In the rows, zero is written as 128.
Each path below is one point turned by a fixed rotation once a step. After each direction that follows a path, write how fast that rotation turns it, in degrees each step (0 if it stays still).
Each turn is a multiple of 5 degrees from 10 to 175, or 0.
Path 1:
[137 140 127 127 112 155 128 112 127 128 125 142 133 136 135 127 133 124
 126]
[124 128 135 115 112 146 128 126 120 144 120 135 140 139 138 112 132 129
 123]
[124 149 141 119 118 143 129 136 116 139 127 139 141 129 125 129 131 141
 133]
[123 147 124 137 120 159 135 127 123 127 126 135 129 139 128 126 130 142
 127]
[122 132 114 126 116 147 132 141 128 141 122 135 137 143 127 111 128 132
 118]
[139 148 120 122 116 137 128 142 128 143 128 147 143 133 123 132 128 130
 127]
[139 144 125 137 116 148 128 117 130 136 122 141 137 141 139 135 132 131
 124]
[123 136 134 131 115 140 122 126 122 145 117 131 144 142 139 112 132 124
 117]
[124 157 141 125 119 136 127 136 116 141 129 138 141 128 125 121 134 126
 128]
[122 151 126 133 118 155 138 118 123 128 129 139 129 131 126 124 134 125
 127]
[120 128 120 119 110 152 130 129 126 135 122 138 136 137 124 110 130 123
 121]
[139 141 129 108 112 143 127 138 122 139 129 145 141 131 125 127 128 133
 131]
[134 140 131 128 118 154 134 120 125 135 122 140 134 139 138 137 131 144
 130]
[117 132 130 133 116 147 124 134 124 141 116 129 141 145 134 116 128 140
 120]
[127 155 129 128 122 137 126 149 120 141 130 135 140 135 123 121 129 135
 124]
[130 153 116 140 122 149 138 126 129 136 128 143 132 136 127 130 134 127
 123]
[125 133 117 131 110 144 123 124 132 139 118 140 142 140 127 116 130 116
 118]
[140 147 135 115 112 137 119 132 122 140 127 142 143 131 132 122 132 122
 126]
[130 148 139 128 119 150 136 114 120 138 126 139 134 133 139 131 137 131
 129]
[109 133 135 129 113 151 129 124 120 136 117 132 139 137 128 113 131 132
 124]
[126 149 129 116 116 146 128 146 117 133 132 136 136 132 120 114 128 134
 128]
[133 144 116 126 120 155 144 128 127 136 130 144 129 136 128 131 132 136
 128]
[126 126 117 128 110 148 127 129 132 140 115 141 143 143 128 124 126 134
 122]
[140 146 132 122 115 137 116 141 123 141 124 137 144 140 134 125 128 136
 124]
[131 153 133 138 125 144 137 125 121 144 126 137 135 139 140 131 136 135
 124]
[111 142 127 141 116 144 129 125 125 140 118 133 142 138 125 117 132 124
 120]
[129 154 126 122 114 142 121 138 121 131 131 138 138 132 121 112 131 118
 122]
[137 146 124 121 117 150 141 120 125 137 131 146 129 132 132 127 136 122
 127]
[122 126 129 122 107 150 128 117 127 140 115 142 143 135 129 124 130 128
 126]
Speeds:
[129 126 125 132 131 133 136 121 129 128 128 127 122 132 135 127 131 128
 126]  120
[129 130 123 128 125 124 131 124 120 125 127 133 133 126 130 124 126 134
 123]  0
[126 130 129 129 130 126 136 126 128 134 128 133 129 123 125 137 129 129
 132]  115
[134 125 118 124 125 129 129 128 133 127 129 134 127 127 124 129 127 123
 127]  65
Path 2:
[129 130 151 126 120 132 128 117 119 104 126 132 126 142 133 124 127 129
 128]
[132 114 141 115 119 141 121 126 124 113 136 129 126 146 138 127 128 135
 126]
[129 129 146 121 115 135 133 117 123 109 125 139 127 143 140 131 129 126
 131]
[129 118 148 120 124 136 119 124 118 109 132 126 121 143 132 124 128 136
 127]
[133 123 139 118 114 140 131 120 128 111 132 137 133 146 143 131 129 127
 126]
[127 124 152 119 121 134 125 123 115 112 125 132 118 141 135 127 128 133
 134]
[134 121 141 123 117 139 125 120 128 106 135 128 133 147 136 124 129 130
 121]
[129 121 145 114 116 138 129 122 118 117 127 139 121 142 141 133 128 130
 133]
[130 126 148 126 122 134 124 119 124 101 129 128 127 144 132 122 130 130
 126]
[133 115 140 114 116 141 125 124 121 118 135 135 126 147 141 131 126 133
 126]
[127 130 149 123 119 135 131 118 124 105 123 135 125 141 137 129 132 128
 133]
[133 116 144 119 119 138 120 123 119 113 136 127 125 147 134 124 124 134
 122]
[131 125 142 118 114 139 133 120 128 110 127 137 129 143 143 132 133 127
 131]
[129 123 151 121 122 133 122 121 114 110 128 130 119 143 132 123 124 134
 128]
[134 120 139 119 116 142 126 123 131 108 135 131 132 145 141 128 132 130
 125]
[128 125 149 118 117 134 129 121 114 115 125 138 119 143 137 130 125 130
 133]
[131 122 145 123 122 138 122 122 128 102 132 125 129 144 134 123 132 132
 125]
[131 121 142 116 113 139 130 122 119 119 131 140 126 146 142 131 125 130
 128]
[127 125 151 124 123 135 126 121 124 102 124 130 123 140 135 126 133 131
 133]
[135 118 141 118 116 139 124 122 121 115 137 132 129 148 137 126 122 131
 120]
[127 126 147 118 118 138 131 122 125 108 124 137 124 141 141 133 135 129
 136]
[131 122 148 124 120 134 122 120 116 109 132 128 125 146 131 122 123 132
 122]
[131 119 139 115 116 143 128 124 129 112 132 135 128 143 143 133 134 130
 130]
[128 128 151 123 118 132 128 118 114 110 126 135 121 143 134 126 124 129
 129]
[133 116 142 119 121 142 122 125 128 107 135 126 128 145 137 125 133 134
 126]
[130 126 145 119 113 136 132 118 118 116 127 141 126 144 141 132 124 126
 130]
[128 121 149 122 124 136 121 123 124 104 129 126 123 142 133 124 133 134
 130]
[135 121 140 118 112 140 128 120 123 115 134 136 131 148 141 128 124 128
 123]
[126 124 150 119 121 136 128 123 121 107 124 133 119 140 138 130 134 132
 137]
Speeds:
[132 122 122 127 127 132 124 130 132 129 136 124 133 132 128 126 127 129
 122]  140
[130 132 128 131 124 125 130 123 123 131 129 131 131 131 126 126 119 125
 122]  175
Path 3:
[121 130 132 141 108 131 119 136 123 129 128 121 131 137 135 133 117 109
 131]
[120 136 124 138 131 139 143 136 121 123 139 127 134 137 133 134 116 110
 135]
[123 131 140 139 112 133 122 130 114 127 141 124 123 133 132 144 118 117
 134]
[115 139 118 145 126 138 125 139 125 129 137 126 134 134 132 129 111 116
 132]
[129 125 132 136 114 137 133 134 113 122 134 119 135 139 132 140 122 109
 129]
[115 136 129 144 128 140 132 133 122 124 149 131 129 131 124 138 116 121
 134]
[126 131 124 140 112 135 115 132 112 128 134 117 130 137 134 137 115 120
 128]
[117 129 124 144 124 141 137 140 126 120 137 127 140 137 120 131 120 112
 128]
[129 129 130 136 120 139 129 129 106 124 146 121 125 136 129 145 119 124
 130]
[113 132 123 149 119 138 119 138 126 127 140 128 131 135 118 131 116 123
 127]
[131 126 117 135 121 140 132 135 109 123 133 117 135 143 129 135 119 117
 125]
[117 124 134 143 121 140 132 134 121 120 145 132 127 137 113 138 122 122
 129]
[126 131 114 139 123 139 119 133 109 129 139 121 124 140 128 135 114 130
 128]
[119 120 125 143 115 138 128 140 124 122 130 126 133 145 114 131 122 116
 124]
[128 128 120 134 131 142 138 132 109 122 144 126 123 143 122 139 120 127
 130]
[118 124 129 144 112 134 116 135 121 127 137 129 120 142 115 134 120 128
 127]
[125 130 108 137 129 140 131 139 116 126 132 124 129 149 124 127 117 123
 128]
[124 118 135 136 115 135 133 134 116 121 136 129 120 148 114 138 127 120
 129]
[119 133 115 140 130 137 126 135 117 129 141 131 115 144 122 130 114 132
 132]
[125 120 124 137 110 132 122 139 118 127 124 125 123 152 122 130 121 119
 126]
[122 128 121 135 134 138 143 137 119 123 138 134 120 149 119 131 121 122
 134]
[125 125 131 135 114 130 120 132 114 130 134 128 109 147 125 136 120 127
 133]
[118 132 114 140 127 133 130 142 127 130 129 132 121 150 124 122 116 120
 132]
[130 123 130 129 118 131 137 135 112 125 129 126 116 152 127 136 124 116
 133]
[113 133 128 140 128 132 131 136 126 130 140 139 111 144 122 130 117 125
 137]
[128 129 121 133 115 129 121 137 115 132 124 124 117 150 136 129 117 119
 133]
[117 128 130 137 125 133 142 140 129 124 131 136 122 148 123 127 121 111
 136]
[127 133 131 131 122 130 130 130 111 131 137 128 109 145 136 138 117 122
 139]
[112 133 127 142 118 129 124 141 132 131 129 133 120 144 128 125 115 114
 134]
Speeds:
[130 122 136 127 118 125 123 127 127 127 125 126 127 129 127 131 131 126
 126]  170
[129 126 125 132 127 133 125 127 125 125 133 124 136 124 123 131 128 131
 122]  10
[122 126 127 131 123 135 130 126 126 124 131 122 123 131 129 123 124 126
 131]  0
[127 129 134 128 129 128 127 124 126 129 136 132 121 124 127 133 128 134
 131]  115
Path 4:
[137 128 136 132 125 126 123 130 113 133 113 139 135 120 120 142 123 142
 137]
[145 123 141 129 117 126 128 119 119 133 112 129 126 118 114 138 131 132
 136]
[131 133 142 129 123 126 124 123 118 132 106 132 134 119 126 141 122 136
 139]
[133 127 143 129 111 127 122 117 117 130 111 124 123 121 119 133 133 125
 140]
[125 133 139 131 119 131 121 124 111 126 109 130 132 114 135 135 125 131
 144]
[131 126 136 133 110 129 117 123 108 126 119 129 124 121 123 131 137 124
 142]
[131 126 131 133 122 132 121 129 106 124 118 134 133 110 135 133 129 135
 144]
[139 122 132 135 115 128 117 130 106 128 123 137 126 122 116 134 135 132
 138]
[143 122 132 132 126 130 127 129 111 130 116 136 133 109 128 138 128 140
 138]
[141 125 137 132 119 124 121 127 113 133 115 137 128 125 110 139 131 136
 135]
[142 125 139 128 124 128 131 121 119 132 108 130 131 111 124 140 126 137
 137]
[131 132 144 130 116 123 120 123 117 132 109 133 129 127 115 140 126 131
 138]
[134 127 142 127 117 129 127 117 117 128 108 124 129 111 130 135 128 128
 142]
[123 134 141 132 113 127 115 124 110 127 112 132 130 124 124 136 128 128
 142]
[134 122 135 131 115 133 123 122 109 125 116 126 126 111 131 130 135 126
 143]
[127 129 132 135 118 129 114 133 104 125 119 138 132 121 126 135 129 134
 142]
[144 118 130 133 118 131 124 126 109 127 122 132 127 111 123 132 136 132
 140]
[137 127 133 134 125 127 120 133 108 131 117 141 134 119 121 140 126 141
 138]
[148 119 136 130 119 128 127 123 116 132 115 131 126 115 115 136 133 134
 136]
[135 131 140 130 125 125 124 126 117 133 109 136 134 119 122 144 122 140
 136]
[139 125 143 128 114 127 125 117 120 132 109 126 125 121 115 137 132 127
 138]
[127 134 143 129 120 128 123 122 115 129 106 129 133 117 131 139 123 132
 142]
[130 127 140 131 109 129 118 119 112 126 114 126 123 121 122 132 135 123
 141]
[126 130 135 132 119 131 120 126 108 124 114 132 132 112 137 134 127 132
 144]
[133 123 132 136 111 129 116 127 105 126 122 133 126 121 120 132 137 128
 141]
[138 123 130 133 125 131 124 130 107 126 119 136 133 109 131 135 129 138
 142]
[141 123 134 135 118 126 119 130 109 131 119 138 128 124 112 137 133 135
 137]
[144 123 135 130 126 128 130 125 116 132 112 134 133 110 124 139 126 139
 138]
[137 129 141 131 118 123 121 124 116 133 111 135 130 126 111 142 128 135
 135]
Speeds:
[124 126 134 125 127 129 134 130 118 128 125 130 126 125 126 131 131 127
 122]  0
[134 122 128 127 123 129 130 123 129 128 130 123 122 127 123 125 134 123
 127]  170
[119 132 132 127 123 129 126 124 128 125 125 123 127 129 133 126 128 122
 131]  40
